rotation ticks, each row followed by its count of ticks:
The counts run from 0 to 1228.
[-38,1,-7,5,10,-24,-15,35,20,-5,-18,-50,-48,12,25,19,23,24,14,1,9,1,-16,-16,4,19,1,42,-5,26,16,-4,-38,-1,7,-32,-4,-19,-35,4,18,9,16,18,-1,8,8,-26,-15,-4,-9,-11,-16,-25,-10,16,43,-14,19,-6,6,2,58,-14,17,0,15,-16,-6,0] => 364
[2,-6,-5,-16,-24,-6,-18,16,13,-30,-6,27,18,19,-23,3,-23,-21,-10,22,-12,-13,8,3,-3,-10,-11,-39,-11,-29,-27,-24,19,22,14,8,11,-20,-19,-31,-28,16,-4,-15,-13,-8,-1,41,38,-9,0,-1,-11,-6,38,-9,-27,-6,-18,-18,-39,18,-51,-20,-22,-2,-23,-12,26,10] => 185
[-25,-39,0,-14,1,-43,15,36,45,-8,-17,-39,-37,14,5,31,0,9,29,25,-1,4,-4,0,-15,0,7,35,-8,5,0,-15,-14,0,5,3,7,-15,-44,-12,22,39,9,30,8,13,-12,-1,38,-15,1,-7,-15,-18,-6,21,19,-13,1,0,-8,-4,14,-20,-19,-4,3,-12,6,-19] => 123
[-29,-5,-47,-14,3,-6,-1,15,6,4,-29,-12,6,3,-3,-23,-2,-3,-1,-5,42,-4,11,-21,18,8,-30,-15,20,-1,-28,51,-4,-3,8,-36,3,-22,-18,1,8,-27,32,-4,1,10,-12,-9,-19,-5,8,-3,-52,-25,0,40,-30,-26,-20,-5,4,36,21,8,-6,-16,4,-20,-4,22] => 75
[-20,-24,-12,-2,3,-10,6,-4,25,20,-17,-53,-14,6,-9,-12,25,0,-10,-12,29,-2,-14,10,-29,7,22,15,22,17,-5,34,-37,-5,24,-25,-16,-11,-43,-23,20,4,24,9,-8,12,-2,-14,-33,6,7,7,-10,-33,-17,55,-11,-3,36,28,3,8,31,11,-3,-41,21,8,-25,-6] => 993
[0,5,-37,14,-22,-5,-24,-5,3,13,-2,-53,-37,24,10,0,43,-3,-32,4,40,-17,-32,1,-37,10,6,-4,11,11,25,2,-19,13,-8,-16,-7,2,-31,-17,11,14,9,-9,-33,23,-1,-3,-19,8,-1,-14,-14,-40,6,48,-25,3,33,17,-3,10,15,19,17,-13,11,18,13,-1] => 1076
[-21,-36,-15,-26,20,-8,19,-3,26,15,-39,-28,-7,-8,-24,-19,1,-2,15,11,22,12,8,0,-20,8,-11,1,30,9,-2,51,-3,-10,15,4,1,-10,-37,-3,21,7,19,4,-3,18,-18,-14,2,-14,8,2,-34,-17,-25,44,-32,0,-8,20,14,19,15,10,-12,-31,7,-5,-19,-17] => 1151
[-3,-2,4,23,6,-13,-6,22,20,6,19,-46,-21,6,29,16,11,-13,-2,-16,25,-23,6,3,-11,-9,38,14,-12,-11,-13,-18,-41,2,39,-29,-10,-14,-45,-19,3,3,26,-2,8,2,17,16,-42,13,-22,7,18,-17,10,9,-2,-21,54,30,-38,-10,7,-18,-5,-12,15,-6,7,-6] => 130
[10,7,15,0,10,30,-25,-10,-12,13,-1,7,7,40,-14,-8,0,-23,-29,-35,9,1,6,-31,-21,-16,-1,-10,6,-3,-25,18,-4,32,1,-20,-9,6,19,-25,-31,-12,27,-15,2,-12,22,28,-11,17,-16,4,7,5,14,-14,-34,22,20,26,-34,-15,-5,-12,-21,-27,45,-5,21,30] => 990
[-1,-8,4,10,-23,-26,-1,6,40,-14,0,-31,-2,5,-19,-15,10,8,-8,6,-18,-3,-15,29,-22,10,2,-9,15,8,-59,-12,-18,3,24,-11,17,-26,-53,-29,26,10,11,12,-13,-13,-5,0,12,-6,33,-5,1,-33,6,26,8,-13,3,-38,-9,-16,-8,-8,-31,-21,-5,5,-12,17] => 798
[-19,21,1,-12,-8,0,-50,-27,7,-25,-33,-13,9,37,5,-17,33,11,-31,8,-1,14,-11,-5,-1,17,-12,-7,23,16,18,34,-24,26,15,-27,5,13,1,9,-33,5,6,-5,-30,-13,32,-17,-17,-3,-29,-24,-22,-27,-2,-4,-32,17,9,-9,-15,24,21,-21,18,-17,40,9,0,-7] => 1225
[-24,-12,-12,-12,4,-11,-7,5,5,-11,-10,-13,8,2,21,4,-3,-23,19,-4,45,-24,18,-18,4,-2,11,-4,5,-11,18,28,-45,4,28,-15,-35,-18,-39,-1,-26,-1,18,-16,5,13,13,12,-31,13,-36,25,-15,-5,-3,22,-42,-22,44,47,-33,34,-2,-18,22,-5,1,-8,-2,-8] => 677
[8,6,19,42,44,14,-2,2,-10,37,18,-18,-36,-6,-15,-15,3,-23,-28,-16,8,8,-15,4,-5,6,-6,13,25,28,-14,58,7,-1,-12,-21,9,-17,20,13,26,-7,22,15,9,-25,12,-43,-31,-7,20,19,-16,-11,-8,1,5,10,-19,-36,17,-24,28,49,17,-16,2,0,-13,23] => 775
[-10,-9,-46,-16,-17,-11,-15,9,3,4,-23,-9,-23,30,18,10,12,-12,-12,8,47,-17,-3,-16,-21,3,-1,-11,-3,-6,36,9,-7,26,2,-16,-18,0,-23,-15,-14,15,8,-19,-29,33,3,18,5,0,-26,-7,-26,-13,14,30,-53,1,26,33,-23,32,-6,5,20,-7,9,7,33,-17] => 918
[11,-29,12,6,27,6,9,31,1,36,14,-4,-37,13,-7,9,18,-25,13,-18,25,-25,20,-8,-23,-34,32,26,-22,19,0,17,-18,-10,-17,0,-44,-6,-2,-11,-4,1,24,-12,50,19,5,4,-19,15,-10,25,14,12,-6,13,10,-3,20,61,-3,-29,-9,4,7,7,-12,-1,-3,25] => 1211
[-13,-21,5,-7,24,3,6,57,9,14,0,10,-40,11,-14,4,-6,6,31,8,5,-16,7,-18,-1,-18,1,28,-29,22,-5,18,8,-20,-41,8,-32,-13,3,11,15,4,31,4,54,9,-19,-1,14,-15,22,11,-22,2,-6,3,45,-10,-39,9,17,-16,1,-8,3,28,-24,-27,-12,36] => 52
[-25,-13,-37,3,-10,-28,7,61,24,-20,8,-12,-26,3,13,28,-14,-9,21,12,44,-27,-2,-2,9,-4,0,2,-26,-15,-17,-31,-15,1,6,-19,-11,-32,-45,-17,7,9,15,-9,9,14,-14,16,6,-1,5,-2,-6,-12,22,29,4,-40,-1,-1,-18,15,-4,-4,-1,19,-29,-28,22,16] => 658
[-23,-31,25,-16,1,-30,-6,28,35,-20,-25,-20,-24,24,-15,12,-4,23,14,22,-28,27,-14,1,-6,9,-4,24,-1,15,-17,-7,-6,3,-1,2,10,-14,-26,-11,19,31,3,33,3,-12,-2,0,51,-22,13,-18,-17,-14,0,-11,25,7,-26,-31,-2,-19,11,-34,-33,-10,10,-6,-5,6] => 1115
[-1,-6,-26,21,4,1,-12,4,-14,12,18,4,11,-12,5,-12,-6,-40,-12,-7,56,-27,8,-6,1,-9,0,-26,20,-17,14,38,-10,5,12,-15,-7,-12,-12,3,-11,-3,6,-22,-6,15,13,-10,-46,5,-27,29,-13,-4,12,32,-65,-22,23,26,-21,36,-7,25,28,-2,-18,-12,18,-5] => 1000
[15,17,13,-2,3,37,-39,-7,-28,13,-27,12,-6,34,-34,-30,27,11,-27,-7,-19,1,-13,-16,-18,-11,-4,-2,15,30,-9,49,18,6,-47,-1,-18,14,45,9,-13,-5,20,-2,2,-14,19,-10,-1,2,14,-11,-19,0,-10,-10,10,39,-40,-3,15,-8,3,1,3,-5,16,4,-13,47] => 691
[7,-7,57,18,25,-4,-22,19,4,0,28,7,-21,22,-3,29,4,-34,-9,-10,-17,-7,2,-2,-26,-26,31,34,-15,-5,4,-28,-14,16,-4,3,-17,-9,1,-12,-23,29,-5,6,27,-19,24,16,4,7,-25,23,29,14,12,-33,16,10,30,12,-33,-44,-24,-16,0,8,-10,0,15,5] => 1118
[1,9,-33,30,-30,-33,-12,10,11,-9,28,-33,-33,4,4,12,12,-7,-19,15,13,-14,-29,31,-14,17,2,-5,5,9,-18,-29,-9,5,-4,-19,14,-16,-51,-18,33,28,0,6,-34,6,-11,-11,-5,-11,29,-16,-7,-40,17,37,9,-20,9,-43,2,-2,-1,22,5,-9,-13,4,23,6] => 946
[-16,-5,-29,-1,6,-7,-17,1,5,3,-18,-19,-37,0,17,-4,19,-4,-3,19,36,-5,-10,-11,-7,13,2,5,18,19,58,46,-18,-8,-9,9,-3,1,-21,25,-2,18,2,4,-15,26,3,-31,-19,-14,-31,4,-45,-8,-5,31,-34,-9,7,16,10,26,23,10,44,5,-7,5,-2,-31] => 77
[-3,22,24,11,-1,15,-48,13,-8,-11,-1,-2,-31,36,19,6,37,4,-2,-1,-6,-4,-5,-14,-9,-13,20,43,-17,23,49,3,-27,7,-16,-4,-27,10,23,25,-30,16,3,-1,11,-10,31,-17,-25,4,-27,1,3,2,-13,-26,36,21,13,22,-3,-5,20,-22,37,20,8,3,-1,10] => 366
[-5,6,34,1,27,6,-40,-31,9,-8,-19,-2,2,18,-21,-17,14,6,-35,0,-28,34,-11,-4,-6,-2,-7,9,37,31,5,55,-1,23,4,3,9,1,28,16,-8,9,-3,29,-18,-20,29,-19,-1,-15,-6,-10,-29,-2,-11,-22,-20,40,-12,-21,0,-2,21,-5,9,-20,25,12,-15,-8] => 773
[-17,-8,23,-12,48,23,-7,18,-11,23,-16,26,-2,20,-19,7,-18,-27,-9,-14,12,24,13,-43,20,-19,-33,11,17,-2,-9,57,21,28,-5,-20,5,-13,33,7,-21,-8,27,5,29,-27,18,0,1,-2,-7,14,-26,15,0,-31,-22,26,-23,2,-17,-11,8,-4,-10,-23,25,-22,2,17] => 1220
[2,30,-17,3,-3,22,-42,-6,-24,-8,0,20,11,29,-3,-10,-3,-22,-42,-10,22,5,-3,-23,12,2,-35,-31,17,-10,-7,25,10,34,6,-41,13,2,16,-11,-29,-10,11,-13,-26,-18,19,3,-14,-3,-6,-5,-26,-7,30,-15,-48,17,-18,-23,-28,12,6,16,7,-19,16,-11,24,22] => 620
[-14,1,-3,1,2,1,-27,-16,19,-9,-26,-21,14,-7,-29,-48,7,25,-10,3,-5,3,-9,14,-6,17,-13,-10,39,25,-22,65,-3,-9,10,-9,0,-7,-16,17,14,-8,17,10,-17,-14,10,-31,-23,-16,20,-8,-36,-28,-22,22,-5,-3,-24,-25,20,20,26,3,3,-28,6,4,-39,17] => 392
[24,24,29,41,6,6,-57,-20,-13,-14,35,10,-16,10,-4,-3,17,-12,-33,9,-18,-5,-20,19,-4,-5,14,9,15,10,43,21,1,14,-19,12,-5,1,15,26,-19,27,-20,0,-17,-18,33,-22,-24,-14,-14,14,-3,-2,9,-23,5,14,-2,-28,4,-14,-11,17,48,9,-19,31,0,0] => 172
[2,-11,-52,24,-24,-29,-10,19,3,-4,16,-9,-25,4,1,-3,-7,-28,-9,13,33,-32,-14,16,-9,6,-2,-24,-1,-2,15,-17,-2,17,-1,1,8,-18,-46,-13,6,27,-5,-11,-22,22,-14,8,5,-13,4,-4,-20,-18,27,36,-39,-33,2,-12,-5,17,-31,23,21,1,-38,7,26,-18] => 788
[31,10,19,41,-7,5,-38,-10,-16,8,39,20,-17,15,-22,-4,12,-30,-14,-1,-14,-28,0,32,-36,-27,36,-7,-7,5,10,-7,13,15,-19,27,-23,5,11,-4,-10,28,-12,-17,5,-5,15,18,-2,5,-1,20,21,8,12,-10,-7,8,-1,5,-7,-21,-54,9,15,10,-46,30,3,22] => 25
